In the rows, zero is written as 128.
A single turn carries every row of the set below to another of its rows. Some are shown first; where does it send the rows asked next?
kig: [138 111 117 142 173 154 121 110 127 169 121 135 131 159 176  79 131 155
 134 144 117 159 144  82 100 159 124 110  93 127 139 145 123 149 146 140
 133 134 140 158 131  96 168 157]
vuro: [121 129 120 143 161 188 133 119 109 139  95 118 120 154 184 109 117 100
 117 100 140 145 170  96  90 121 138 124  85 120 124 136 131 119 165 130
 145 131 131 177 137 111 137 136]
bofan: [143 124 130 110 120 148 144 154 137 122 162  95 126 114 144 151 125 130
 113  92 103 108 154 129 161 146 142 161 143 139 108 148 161 113  77 120
 140 110 129 113 134 128  83 152]
Gugo: [141 126 135 114  76 133  85 162 139 134 158 109 151 110 166 155 141 128
  96 106 120  99 147 128 146 128 148 164 137 115 109 122 136  97 116  97
 139 128 126 113 122 137  94 137]
siz: [103 154 158 135 124 121 154 118 120 142 115 144 159  92 118 169 152 168
 154 116 107 148 112  98 118 134 139 152 150 173  94 136 135 125 117 125
 118 129  81 115 137 140 171 126]
zopo: [104 137 129 146 149 175 155 115 117 157 120 103 145 155 143  97 134 179
 141 141  83 156 119 101 117 176 130 123 135 126 114 159 110 122 140 161
 128 130 147 115 159  87 151 132]
Fuv: [160 114 144 115 177 130 111 131 143 155 153 170 134 102 162 101 106 157
 144 130 128 165 123  95 104 139 127 127  89 126 118 131 138 131 127 110
 124 111 113 132 141 127 192 145]
Mav: [125 139 155 120 154 151 146 136 131 143 152 137 149  99 130 120 109 180
 151 127  94 161  98 114 122 155 134 138 131 125  92 142 125 104 122 130
 117 107 120  90 169 117 176 120]
sapu: [ 95 105 114 146 132 104 132 107 143 106 150 114 118 133 171 124 118 109
  96 158 124 135 160 157  84 111 101 149 125  96 147 104 151 104 143  95
 135 161 133 161 126  98 137 148]
Fofom: [ 87 129 108 143 107 126 159 141 140 119  84 145 167 141 107 132 139 103
 117 148 133 122 117 134 100 128  95 128 100 101 175 101 119 160 105 164
 122 159 124 168  98 107 129 139]
pum: [129 137 106 102  86 103 114 156 134 124  97 131 153 111 125 130 190 106
 115 131 143 122  96 114 127 172 117 124 136 164 114 126 124 115 117 164
 115 110 129  94 147 127 121 108]
Tivi: [142 105 104  98 108 116  92 142 145 131 151 116 112 105 198 137 135 103
  98 110 144 114 156 139 124 144 130 150 132 129 106 116 146  79 127 117
 122 120 126 103 148 124 111 137]
sen: [ 83 135 116 149 107  92 153 122 131  99  95 130 159 141  97 115 173 112
 113 178 123 145 100 132  88 140  88 122 129 129 155 115 130 139 133 143
 128 153 134 152 126 100 147 119]
tetub: [145 143 139 113 155 132 101 140 120 149  97 168 142 101 189 143 135 117
 130  95 139 146 133  84 123 100 151 136 110 156 127 145 137 119 148 101
 127 113 112 128 128 155 180 133]
tugim: [134 133 125 121 111 150 135 160 108  99  87 114 137 157 111 118 158 120
 100 111 113  95 114 104 151 179 129 120 116 146 120 156 116 165 101 163
 137 106 135 129 111 130  96 123]
forot: [ 81 141 139 163 132 177 187  97 108 131 112  94 136 146 115 136 135 152
 142 120 108 149 148 111  84 157 127 140 127 136  91 127 129 124 133 153
 136 147 100 163 145  96 128 128]
nev: [113 144 119 124  58 141 115 159 142 142  91 144 152 131 113 141 181 130
 111 128 126  96 116 129 146 166 127 128 128 139 121 122 109 148 109 163
 126 123 107 118 124 125  91 125]
Gop: [111 118 139 140 154 114 139 139 139  88  66 154 141 142 120 118 142 118
 114 139  99 110  98 119 117 127 106 130 103 107 163 124 125 178 127 143
 152 147 141 181  92 138 146 154]
sebim: [114 112 125 133 125 118 129 142 137 110 153 110 168 119 160 146  99 100
 101 127 127 126 149 134  97  91 116 165 110  78 165 102 148 109 114  95
 132 165 144 163  98 120 131 152]
lape: [121 109 144 130 162 113 147 135 166 110 141 134 130  98 152 151 107 129
 128 120  89 122 140 144 126  93 119 172 131 102 153 117 170 127 102 101
 155 152 136 163 115 135 132 184]

sen goes to sapu
Fofom goes to sebim
kig goes to Fuv
Where do these go?
vuro goes to tetub
tugim goes to Gop

A single turn carries every row of the set below to another of its rows. Some are shown first; where does it send the rows asked next?
zus: [122 214 206 143 142 120 108 140 159  96  94 132 155  51 138 109]
Gal: [136 215 219 165 147 129 110 137 141  97 119 153 153  71 142 130]
nuro: [129 214 217 141 133 122 108 150 149  92 122 140 155  62 131 123]
zaz: [104 110 155 153 160 124  92 144 131  67  99 155 141  59 101 102]
mel: [110 111 156 173 171 130  94 132 123  69  98 165 139  66 109 106]
zefop: [145 174 200 169 162 117 111 142 171 102 162 104 153 102  93 104]
kamef: [122 155 108 144 144 140 109 152 195 106  88 142 142  65 136 105]
Bog: [128 202  99 139 140 136 101 154 140  99 121 139 132  84  69 117]
keka: [139 157 117 187 164 156 117 130 172 110 103 173 139  93 153 126]
tipe: [138 203 108 157 143 143 103 151 126 100 139 155 131  99  73 132]
pif: [116 111 165 171 163 131  95 139 116  66 119 171 138  74 106 119]
bedar: [111 110 162 153 153 125  91 152 123  62 121 159 141  67  97 112]
mura: [133 152 127 126 116 136 103 182 184  94 139 147 143  76 121 127]
dabus: [135 205 100 175 161 147 108 130 126 105 117 158 130  99  85 125]
vafe: [149 153 137 170 134 152 112 161 162  97 155 179 138 103 135 149]
refa: [149 177 195 197 182 126 118 118 167 108 144 113 149 107 107 104]
Kovo: [133 175 188 158 165 111 110 139 186 105 133  89 152  85  92  85]
lopud: [136 177 184 185 186 120 116 116 180 112 116  98 149  90 107  84]
mobuk: [126 202  91 157 158 141 105 134 140 106  97 142 132  82  80 109]
pota: [128 216 208 166 157 128 113 125 150 101  93 145 152  63 147 113]

zus goes to nuro
Kovo goes to zefop
mura goes to vafe
Where do these go?
bedar goes to pif
mobuk goes to Bog

A single turn carries every row of the set below to another of its rows. Some are shown first; where does it send the rows asked next?
Luk: [108 115 148 103 166 137 105 192  92 140 104 156 113  94 157]
vuzu: [ 97 131 149 107 164 130 123 183 133 137 135 135 102  79 179]
ropi: [123 110 147 134 144 150 130 158 134 172 143  93  47 149 123]
Ver: [145 118 143 105 162 141  65 118  96 161 144 116 101 124 109]
Potud: [128  94 171 119 174 124 109 191  96 180 106 142  95  95 140]
Niz: [115 132 152  74 140 190 114 121 102 174 158 128 121 108 138]
kog: [126 134 160 151 152 119 132 176  93 161 144 156 148 125 169]
futos: [116 150 151  99 143 117 123 132 105 110 146 151  81  95 100]
lop: [114 140 154 107 123 140 153 124  82 114 133 153 112  98 120]
mabo: [117 146 144 127 168 111 109 182  93 123 143 143 122 115 177]
pir: [123 175 144 121 137 164 127 147 121 185 141 137  84 177 118]
vabos: [125 123 136 152 121 180 139 139 111 189 109 139  86 154 127]
zel: [121 117 145 121 140 134 147 140  78 118 145 147  67  76 114]
Sipo: [129 107 125 147 141 167 105 126  95 164 191 131 100 104 143]
Gefir: [119 162 155 110 141 155 120 156 119 164 144 124  97 189 115]
nar: [137 134 143 132 148 156 133 141 125 189 129 101  44 147 125]
salen: [109 103 144 141 119 189 144 157 107 175 117 134  99 159 124]
sobog: [103 150 173  95 165 121 125 178 152 173 151 136 111  97 154]

vuzu goes to mabo
zel goes to futos
Where do these go?
pir goes to vabos
Niz goes to Sipo
Gefir goes to salen
sobog goes to kog

A single turn carries every row of the set below to another of its rows. Some are shown first; where does it send the rows asked next?
biga: [127 166 140 119 149 117 117 135 166 129 115 104 147 140 125 116 126 118
 108 127 141 137 138 154  90 154 182 117  79 113 118 107  94 130 101 118
 142 120 148 170 136 137 138 116 138 135 120 142 156]
nes: [134 122 123 159 140 136 141 127 122 130 123 181 132 156 116 144 131 118
 172 120 127  65  58 126 123  93 162 114 137 143 155 127 118 174 124 138
 117 123 101 131 104 165 139 135  80 130 112 114 120]
tefis: [137 132  72 107 142 137 142 137 116 111 120 164 119 151 147 138 136 119
 186 122 128 141  87 110 123 149 151 126  95 123 154 116 140 123  95 138
 125  41 107 100 116 140 122 125  93 135 131 125 103]
Zefid: [131 123 149 109 149 120 140 134 118 123 117 210 129 140 145 152 102 133
 141 122 134 114 147 113 121 141 137 121 140 111 161 131 139  47 149 154
 127 163 113 106 147 138 131 140 100 134 136 106 141]
Serig: [193  97 131 145 139 134 144 127  96 139 109 113 130 132 131 127 128 117
 166 143 106  84 136  80 161 142 121 106 153 157 149 148 134 146 142 143
  99 123  71  95  93 122 119 123 165 124 122 107 115]
binim: [136 163 101 126 142 103 121 151 163 148 129  76 118 142 121 125  96 150
 167 123 166 122 138 109 115  59 160 142 107 149 130 149 134 153 117 137
  99 119  95 130 131 111 161 118 109 161  89  94 119]
diz: [127 122 152 141 114 122 124 116 116 100 153 133 169 105 151 152 128 115
 147 123 121  86 128 115 132 158 129 150  96 121 126  92 101 107 134 107
 104 152 140 130 128  70 135 136 104 176 125 125 118]
subo: [115 128 133 136 165 122 140 117  98 145 104 119 173 137 119 138  85 120
 166 115 133  98 124 116 157 107 175 144  52 167 135 166 121 122 105 115
 116 172  71 131 108 136 108 114 130 124 121 108 124]
Dived: [140 126 139 110 140  87 136 118 123 145 120 127 152 175 136 135 121 127
 113 133 110 144 113 126 106  53 114 131 145 130 159 113 135 190 133 147
 150 103  95 112 140 118 133 128 139 130 115 118  84]
derul: [150 111 134 167 141 126 140 164 156 105 155 147 149  99 123 141 133  96
 122 118 145 117 140 127 118 159 138 108 127 124 123 179 151 103  91 121
 118 116 122 147 112 121 124 129 118 121 176 127 150]
rin: [161 152 102 105 135 128 117 163  84 124 116 110 157 100 123 145  81 120
 126 148 134 110 128 141 142 171 143 118 169 160 132 127 122 170 117 154
 112 134  84  88 136 105  88 106 120 148 129 153 144]
ditu: [144 124 111  83 156 120 133 122 128 160 133 107 126 146 123 142 113 121
  72 129 131 171 177 134 121 154 152 119 154 124 145 119 122  79 135 122
 128  99  99 122 125 132 135 121 160 135 121 115 163]
leboz: [140 161 116  94 120 114 116 123 141 127 153 127  84 148 149 125 163 121
 127 133 139 116 147 128 122 132 175 111 156 126 158  73 107 112 148 137
 156 112 149 133 124 114 143 142 113 177 101 140 122]
kebiz: [168 124 123  98 121  90 162 119 120 147 103  95 135 162 130  89 115 159
 156 175 130 117 156 120 121 103 130 116 124 151 130 127 176 150  79 125
 116 133 109 136 135 130 120 134 134  86  83 127 153]
Kan: [162 140 126  93 127 155 102 125 146  92 105 132 156 138 108 148 150 149
 139 146 146 135 117 124 149 121 127 150  73 135 124 125 117 117 121 131
 171 182  65 136 109 154 126  87 100 140 110 104 136]

Serig goes to nes
Dived goes to binim
rin goes to tefis
Where do these go?
diz goes to derul
biga goes to ditu

